Each scene shows the same named points in several views, each turned, perhaps mirrored, and shifted as a whole.
A view may leave some points out, and in a few views one point is out of place. Which views, in the order they come, and which point in each? Write no view if none.

Scene 1 (7 views)
panel a:
  noto 0.49 3.50 0.65 4.28 -2.51 -1.83
  lugez 2.19 4.26 2.44 5.73 -3.99 -0.47
  Pir 2.23 3.33 2.85 4.02 -0.79 0.03
  kuli 2.94 4.55 2.73 6.15 -3.96 -0.40
  batov 2.34 4.19 1.90 5.41 -3.01 -1.14
  zirob 1.25 3.74 0.50 4.46 -1.84 -2.16
  bover 1.40 4.69 -0.07 5.09 -1.58 -0.87
  Lif 2.32 3.72 1.26 4.28 -0.39 -1.43
panel b:
  Lif -0.18 0.89 -1.29 0.28 0.47 2.51
  batov -2.11 1.13 0.77 0.87 0.32 3.14
  Pir -0.16 0.00 -1.16 0.04 0.36 2.51
  kuli -2.90 -0.22 1.56 1.04 -0.03 3.20
  lugez -2.84 0.33 1.06 1.39 -0.12 2.81
  noto -1.67 3.12 -0.70 1.45 0.44 2.36
  zirob -1.31 3.19 -0.47 0.64 0.76 2.97
  bover -2.58 2.63 -0.80 -0.55 0.76 2.83
panel c:
  Lif 4.19 -2.99 -3.46 2.66 -1.51 1.26
  noto 2.13 -2.12 -4.99 1.93 -0.68 1.09
  zirob 2.91 -2.49 -4.76 1.86 -1.21 1.57
  bover 3.70 -3.70 -5.12 1.58 -0.43 0.84
  kuli 4.11 -2.38 -6.76 3.69 -1.93 -1.54
  Pir 4.04 -2.57 -2.93 3.97 -1.06 -0.32
  lugez 3.45 -2.21 -6.51 3.45 -1.47 -1.31
  batov 3.66 -2.39 -5.85 3.02 -1.75 -0.24
panel d:
  lugez -1.89 0.25 1.84 0.34 -3.26 -1.84
  kuli -2.03 0.04 2.72 0.34 -2.97 -1.66
  noto -1.63 0.98 -0.75 2.13 -4.53 -1.18
  Lif -1.26 1.22 0.38 2.99 -3.00 0.84
  zirob -1.71 1.02 -0.19 2.83 -4.43 -0.48
  bover -0.91 2.15 0.98 2.70 -4.40 -0.75
  Pir -0.82 1.07 0.21 1.33 -1.53 0.62
  batov -1.97 0.38 1.50 1.36 -3.48 -1.05
panel e:
  batov 0.27 -0.82 -0.02 -0.16 0.78 2.00
  kuli 0.78 -2.53 -0.08 0.33 0.33 3.27
  lugez -0.13 -1.82 0.19 -0.52 1.42 1.82
  Pir 0.14 -1.35 -0.92 -0.81 -1.87 3.26
  zirob 0.15 1.32 -0.74 -0.47 -0.33 1.55
  noto -0.49 1.09 -0.61 -1.19 -0.13 1.03
  Lif 0.79 0.52 -1.13 0.00 -1.43 2.84
panel f:
  batov 4.11 -4.09 0.34 -4.68 -3.46 -1.48
  bover 3.67 -3.04 0.90 -2.60 -4.26 -0.79
  zirob 5.14 -3.56 0.15 -2.93 -4.59 -0.54
  kuli 3.41 -4.47 0.72 -5.77 -2.64 -2.26
  noto 5.85 -3.27 0.62 -3.08 -4.43 -1.17
  Pir 4.15 -1.46 -0.96 -5.18 -3.55 -0.41
panel g:
  Pir -1.83 -0.30 0.43 -0.07 3.53 2.11
  zirob 0.52 -0.03 -0.89 -1.15 4.93 0.68
  bover 0.49 -0.16 -1.73 -1.66 3.44 1.15
  batov -0.75 0.35 0.34 -2.56 3.76 0.63
  Lif 0.12 -0.30 -0.22 -0.55 4.31 2.40
  kuli -1.58 0.66 0.99 -3.62 2.80 0.43
  noto -0.04 0.03 -1.10 -1.03 4.94 -0.28
  lugez -1.60 0.58 0.54 -3.04 3.17 -0.07
Views with a point moved: panel b, panel e
  out of place in panel b: Lif
  out of place in panel e: kuli
